Each path below is one point turned by a fixed rotation once a step. After each direction that follows a path, write how fast that rotation turns it, in degrees a step (0 if it stays still).
Each turn is a multiple of 5 degrees from 10 to 175, or 0.
Each row of a path follows its step; steps can be skipped.
path 1
step 0: [ 14 -16  47 -12   2   8 -11  34  -6   3 -11 -16 -24   4 -13 -15 -54   6
  -8 -26 -51 -27  27  10 -24  -3  57  51  64 -37  -7   5  -1  13 -32  39
 -40  -4   9  23   4  18  -4 -19  15  -5 -42 -21 -13  -1  42  30   6  -9
  13  43   5  -9  14  14  -5   3  -8]
step 1: [ 46  -1  -9  -8  43  36  16 -42  25  -4  -5   0   7 -19  -7  10 -16 -18
   3  39   1 -16 -10 -13 -13   1  13 -35   5  16  -6   1  36 -40 -10 -24
 -33 -15  24  20  11  45 -39 -16 -17 -13 -57 -21  12 -17 -18  49 -12  26
   6  27  26  -1  41 -15  24 -63  -4]
step 2: [-11   5   8 -15  -2  20  48  14 -13  -3  -6   4  33  -3 -26  31  26 -18
  27   6  -4 -12   6   1  18  29   1 -26 -55  15  46  44 -40  -8 -39 -33
   6  10 -31 -23 -23   0   3 -76  23   9 -36 -20 -26 -31  -6   3  54   0
   1  -3  -1  -9  -5 -36  29  -6  15]
step 3: [ 23 -32   9 -31   0  11 -14  32  24   3  13  20 -26  -8  21  -6 -35  18
  -9 -43  -4  64 -16  24  10  -9  -2  43 -13  22  13  28 -21 -21 -33 -52
  15  20   5  22  -7 -11 -10 -53 -27  12  -1  64 -14  21  12  11  -7  23
  -9 -17  10 -57 -25  -6  14  32   4]
step 4: [-48 -21  -1  25  43  -9  48   8 -37   8 -18  10 -68  13   4 -50   0 -13
 -16  14 -15  22 -27  15 -11   9 -15   9  34   6   4 -10  12 -20 -31 -12
 -30  10   6 -28 -12   4  21   2 -17   4 -43   2  43  -3   7 -14 -58  25
 -20   1   3 -44  11  28 -26  -4  45]
step 5: [ 14  17 -35  61  27   9  20   8 -31  51   6 -14  16  37 -53  18 -18   3
   6  47  16  -1 -36  10  -2  -7 -12 -48  -8   3  -5  -1   0 -10  14  17
 -11  14   7   8   2 -12 -38 -12  53 -31  29  26  22  29  -5 -14 -19  31
 -25 -13 -16 -10 -29 -22  29 -27  35]
step 7: [ 42   6  13  -7  14   7 -64  18   0 -48 -17  15 -12  -2 -17  14   5  -4
 -30 -37  -7 -21 -16 -13 -11  -5 -39  11  33   8 -26 -29  29 -37   4  13
 -25  34  27  15  -4  10  21   0 -26   8 -19  -5  23   7  73  -3  11  69
 -12  22  25   2  16  -1  19  20 -18]
step 9: [ 40  28  -4 -10  -8   6   7 -29  61  -5   3 -71  -7 -26 -31  25 -27 -13
  -1 -12   9  12  14   3   2  29   4 -23  18 -18  12  30 -76  11 -10  16
  32   2  -4 -17  -8  -4 -30 -12  29  -9 -21  14 -64  19  -2 -12 -27  14
   6 -22  11  -7   8 -34  26  18  15]
step 10: [-32 -35  13 -28  29  -7  18   3  20  33   9 -26  16 -11  19   3 -16  26
 -39 -27 -37  -2  32 -18  13   0 -34  35  24  21  -4 -19 -23 -10 -85  21
 -26  -4 -10  -2 -11 -23   6   0 -31  15 -31  16 -23   0 -14  30  11 -11
 -31 -18  80  -9  25 -11   7   6   5]
step 11: [ 10 -31 -32  29  19   5   2   9 -13   0   8   1  -1  18 -29 -26 -41 -19
 -44  21  -9 -12 -13  13  26 -10   7 -21  19 -18 -23   3  20 -71 -61  -2
  -8 -54  10  29  11   6  29 -28  31  33 -39   2  -3 -30  -5  -9   8  -2
 -23  62  -5 -20 -26  33  21  -6  -7]
Directions:
[  6   6   6 -10  -7   5  -2  -1   0 -13  -3  11   4  12  -2  -5  20   3
   5  -6   5  -5  11  -4  -6  -2   6  -4  -1   0  -1   4   4  -1   7 -14
  -5   9   1  -1   6   5 -10  -5   2   4  -5  -6  -4   4   4   0   0   3
   6  12   6   0   6 -12   7  -3  -7] : 60
[-11   4   9   4   1  -2   6   3  -2  -2 -13   1  -2  -7  -9   2  16   4
   7   0 -10   2  -1  -1  -2 -10   8   1  -2   7   9  -2  -5  10  -2   3
  -2  -8  -5  -3   7  -4  10   4   2  -6 -16  -9   0  -1  -1   1  -1  -5
  -6   3  11  -4 -15   6 -11   2  -5] : 170
[-16   1  -4  -5 -21  -8   4  -2   8  -4  -9  -8   3   5  -3 -10  -9 -12
   4  -5   6   6   4  -3   3  -6  -4  -4  -5   6  -5   1   4   4  -4   0
   0   1  -4  -2  -9   3   8  -1  -1  -8  -5  15  -1  11  -1   3  -3  10
   8   6   3  -2  -1  -5  -6  -3   7] : 65
[  8  10   1   7  -5 -12  -8   8   4  -1   0   6  -4   9  10  12  -9 -16
   0   3  -6  -3   1   4   3  -4 -14   0   7   1  11   2   3   4   8   6
   2   7   0  -4   6   3  -4  10  -3   3  -3  -8  -7  -2   2   5  -1  -9
  -7   9   6   0  -6 -13  -6  -2   9] : 40
[  8 -13   7   5  -4   2 -11  10   1   1   0   5   3   0 -12  -5   8   1
   0  -6   9   4  -4  -1   5  -6  -2  -6  10 -10   2  -5  -6  -1   5   4
  -2  -9  -7   6  -2  11 -10   1  -3   0  -3   7   2   9  -4  15   8   3
  -7 -18   2   4  -4  -6  -6  -4   7] : 160
